Rows are one point carried round by a steady rotation, each followed by how many ticks it has turned.
The counts run from 0 to 468.
[ -4   4  -6   0  10  -9 -10   2 -11   2   3  -2  -4  12  -3  17  -3 -12
   1   6  24  -4   0 -13 -20 -14   2  -2  -8   5  22  10   7  -6  13 -15
  -1  -6  -3  14   5 -11   6   0   0  -2   4 -18 -12   4] -> 143
[ -7 -21  16 -10   4   5   7   3 -10  -2   4  15   1   7  -3  21   2 -13
   8  14   2   1   9  -2  -6  -6  -1   3  -3  -1   5  11  -1   4  16   6
   1  -4  -4  -4  28 -18 -13  -9   3   3   3 -10  -8 -12] -> 359
[ -4   1   4   1  -4  -6 -12  -7   4   0   8  -3   5  12   9  -2  -6  -5
 -12  -6  -9  -2 -18 -15 -31   9  15  -2  -2  -6  18   2   1   5   1   8
 -10   8  -3   5  -8   8   6  17   2   1   0   1 -25  -5] -> 23
[ -2  -1  -7   4  13 -16  13   6 -22 -16 -11  19   3  12   5   1  11  10
   2   4   9   8  -8  13   9  -7   1   8  13   0 -14   5   4 -10  -5   0
  -2  -1   3  -5   6   3  -1  22  -8 -10 -11  13   6   2] -> 412
[ 12  17  -1 -10  13 -19   0   1 -12  -4   4  15   0   5  -2   1  14  -8
 -20  10 -17   7   4  -1 -17   2  11 -11   2  -5   9 -13  -2   0   1  12
   1  -2   7  -2  -8  15  -3  12  -2  -8   7   5 -19   3] -> 65
[ -5   3   5  -7  12  -2  -7  -6  -7  10  24  -3  -1  -1  -5  15  -1   0
  -6   2  10  -1  -6 -29 -13  12 -15  -8  -7  -3   8 -11  -5   3  19  -8
   8  -3  10  -8   3   2  -6   0   7   5  -4 -12 -11 -23] -> 363
[ -6   4 -12   6  10 -22   9   1  -9   8  10 -23   6  16  -2  -6  -5   4
   3  -9  24  -3 -12  -1   9  -9   4   3   4   1  18  10   3 -11  -1  -8
   9   3  -7   6   2  -9 -11   9  -7 -18   7  -9  -1   0] -> 372
[ 18  16  -3  -9   2 -11   6  -9  -4   8   7  -8  11  -2  13 -16   6  13
 -10  -6   1   8 -24  -1   1  -6  20   9  -2  -2  16  -7  -2  -1  -5  11
   2  -4   7  11  -8   5 -10   4  -7 -18  16   3 -10  12] -> 270
[  4   3   6  16  -4  -1  -9   2  -5  -7 -12   7 -12  15   0   9  -9 -10
  -1  13  -4   1 -12   4 -29 -10  12   5   7 -11   7   6  15  -5  -7   1
   2   2   2   9  -9  -7  -1  20 -20  -4   3   1 -15  -1] -> 348
[  2   4  -5   1 -10   0 -10   7  -3   6 -11 -14  -9   6  15  -3 -17   7
  -2  -4   9   7 -17   7 -15 -29  -5  12   8   6  -9  -6  -6  15  -8  -5
   8  -8 -11  -6 -12   6   9 -11 -12  -2   4  -7   7  12] -> 162
[  2  -6  -2   3 -17  12 -15  11   0   4 -12   3  -9 -17 -11  10 -14  -2
  -5  -5   5 -14  -5  -9   5  -6 -15  -2  10  10   2 -11   0  -4 -11 -13
  13  -2  -2  -5  -8  -2  11 -12  -2   5  -6 -22  -3  -6] -> 221
[  1  -3   6  -4  -2  12  -3   5   8  17   4  10  -3 -24  -2   4   3   1
  -4  -8 -10  -4   2 -13  22   8 -17  -5 -14  14   1  -1 -10  -6 -12   2
   7  -2  -3 -12   3   4  -1  -5  13  -1  -9 -15  -6  -8] -> 216
[ -9   9  11   5   2   6 -10  15  -4   1   6  -5 -17  11  -8  12 -13 -18
  -9   9  -7   1   0 -12 -21 -10 -14 -11  -4  -7  13   0   8  -1   8 -10
  -6   7  -7  -3 -12 -11  -1  16  -5  -1  -7  -8  -8 -16] -> 466
[-10  -2  18   8 -15  -4   4  -4   3   8  12  -9  -1  17   6  -7 -11 -13
  -8   7 -20  -3  -8  -7  -2  -4   0  -1  -6  -4  14  18   2   4   2   9
  -3  12 -19  -7  -5  -7  -6  21   6  -8  -7  -2  -8 -15] -> 133
[-19 -10 -16 -15   6  -5  -8  10   6  -1   3 -11   3   4  -3  10 -14  -2
   1 -16  16  -5  -5  -7 -13  -2   5   2   1  14   8  -7  -8   0   6  -2
  -8  11 -12  -9   7   4  10  -4   6  -4   4 -27 -14   2] -> 145
[-10  -5  19  13  -6  -5  15   6   0   3   9  -6  -3  19   1  -3  -1 -14
  -2   4 -12   4  -4   0  -1  -6  -1   6  -6 -10  14  23   2  -3   3   8
  -1  15 -19  -5   2 -13 -15  19   3  -5  -4   8  -1 -13] -> 132
[ -6   2   5   5   9   1   2  -4  -1  -4   1   6  -6  -2  -1  -1   0  12
  -7  -6  -6   3 -27 -13 -16  12   1  10   2 -12  -7 -21   1  -3   2   2
   7  17  16  -1 -11  -2  -6  23 -15   1 -12   6  -5 -18] -> 123
[  7  -1  14 -19   2   3  11  -6   1   9   5   2   0  -9  11 -11   4  16
   3   0 -10  14 -11   8   9 -11  -4  16   1  -1 -16 -13  -9  16   1  16
  16  -5   4 -15   5   0 -12 -13  -3  -5   6   7   6  -5] -> 53
[  4 -10   2   3 -24  17  -8   7   4   4 -13  -5  -2 -12  -6   5 -14   3
  -8  -8  11 -16 -11  -7  12 -12 -16   2   8   9   9  -4   6  -3  -6 -10
   7   2  -6   1 -12 -13   9 -13  -1   1  -9 -13   2  -1] -> 443
[  1   4 -11 -20  -1   3 -13  -4  -4   5   4  -8   8 -10   0   7  -6  10
 -10 -13  18  -6 -16 -13  -8  -3   8   3   5   9  15 -25  -1   3   9  -3
  -1   0   8  12  -6   6   4 -14  -5   0   5 -16  -8   5] -> 41
[-11  -8   0   9 -12  -6   0   0   5 -16  -6  -7  -2  16   1  -1 -14   0
  -1  -7  -6  -6 -18   7 -19  -2  15  11  18  -2   3   5   2   5 -11   7
   1  16 -13  -5  -4  -5   4  15 -11  -7  -2  -1 -17 -10] -> 127
[ 18   6  10   3  -7   8 -19   3   3  -1  -9  16  -5 -15   1  22   8 -13
  -9  -7   5   6   0  -3 -18  -8   6   0 -11   2  17   5   0 -10  -5  -3
  -4 -10  10  11  -6  -4  11  -8  -1  11   4  -3 -14  17] -> 101
[ -2   5  -3   1  -1  -2  -1   1 -10  16   8 -21   1   8  -1   5  -8   2
  -6  -4  26  -3 -15 -16  10 -22 -15   0  -8   1  19   0   9  -5  15 -23
   7  -5  -9   8 -10  -7  -3  -1  -2  -4  -1 -10  10  -4] -> 261
[ -1 -12   1  10  -7   3  13   7  -5 -13 -20   8  -7   9  -7   1  -2   5
   9   1  -3  -2 -12  19   4  -9   6  14  17   2  -8   9   3  -8 -16   6
  10   8  -2   2  13 -19  -8   7 -19 -17   1  -8  -4  -7] -> 231
[-10  -8  -1 -18  -7  10   2  23 -15  -5 -12   4  -6  -1 -12  11  -7  -4
  -8   6   1  -6  12   5  15 -20 -22  -1  14  10  -9 -12   3  12   4  -7
   1   0  -7 -19  -7   1   9  -5   1   1  -9  -6  10  -4] -> 402
[  8   0  -7  -1  -5  -6   3  -6  -7  -5  -4  11   1 -10 -12   3   1   6
  -6   7 -10 -19 -10  -4   2  18   8  -5  19   1   7 -18   2  -6  -9   4
  14   5   7  10  -4  -3  -6   8  -9 -14   0 -12 -20 -12] -> 6
[  8  -9  11   7 -33  -7   4  -3   8   5   3  -3  12   3   9 -14   0  -1
 -14 -12  -2  -6 -12  -2  14 -10  -2   4   6   9  15  28  -2   4 -14   3
  -2  -2 -18  -7  -8   3   5   1  17   1  -2   4  -5   9] -> 92
[ 12  -6  18  10   4  -2   0 -10   1   3  11   8   5  -6   7   8  17   0
  -9 -11  13  16 -19 -11  -7   3  -7  11  -8  -7   0   5  -7   3  10  -4
  -2  -5  16  -2  -3   0   4   7   7  17  -9  23   7   3] -> 200
[ 14   2   5  13   6 -22  14 -11  -4   3   9  12  16   1   8  -7  23  11
  -1 -11  10  16 -18   0  13   7   7  10  -5   0   2  15  -9 -12  -7   6
   5  -5   8  -1   7   3  -6  15   4  -4   0  17  -1  10] -> 89
[ -7  -4  -3   3   7 -18   4  -4   2  -4   5   8  10   0  15 -10  12  11
  -6 -20  -1   8 -20   0  -4  11   6  12   0   6  -5   6 -12  -3  -6   7
 -12  10   1 -13   0  18   7  22   8   5  -8  15  -6   3] -> 310
[ 16   8  24  -8  10  -1  11   4   3  16   3  -3  -9   0   4   1  12  -1
   1   7  -3  23  -2  14   4 -20  -4   6 -16 -11   2   7  -8   2   2  12
  11  -6   1  -7   0  -8 -19  -8  -1  -8  12  10  12   5] -> 277
[ -4 -22  12   4 -19  -2  10   5  -4 -11  -1   2   6  12   5   0   1  -5
   0  -1   5   6  -6  12   7 -13 -12  14  10   3  -5  25   3  11  -2   5
  -4   0 -13 -16  10  -1   7   3  14   7  -6  14   7  -3] -> 419
[  7  -5   8  14 -14  -5 -16   5  -2  -4  -1   1   0   7   5  10  -3 -19
 -12  -5  10   3  -2 -10 -17 -16 -11  -2  -1   4  16  21   7   1   1 -10
  -8  -9 -12  -6 -10   1  20   7  10  15  -8   7  -5   9] -> 425
[ 14  -8  12 -15  -4  -1   5   4 -15  -7  -5   8  -4  -6 -20  17   9  -9
  -5  14   4   1  17   8   6 -14 -12  -6  14   1   6  -5   5   9   5   6
  15 -11   8  -5   6 -10  -4 -19   1  -3   7  -3  -1   0] -> 400
[-11 -11  11  -5  -3  11  -4 -11  -4  -6   1  14  -1   1  14   5   0  11
   3  -1   0   5 -24 -11 -22   1   7  20   1  -8 -12  -7  -2  11  12   3
  -6   4   6  -1   9  -6  -1  10  -8  16  -8   5  -6 -19] -> 18
[ 20  10  15  -9  -4   4   1 -11  -1  11  11  -7  -1  -7  -1   1   4   9
  -6  -4  13  15 -20  -4  -4 -15   0   9  -2 -12   7 -19   3   7   9   2
  12  -8  13  11 -12 -10  -8 -14  -8   1   7  11   6  -2] -> 159
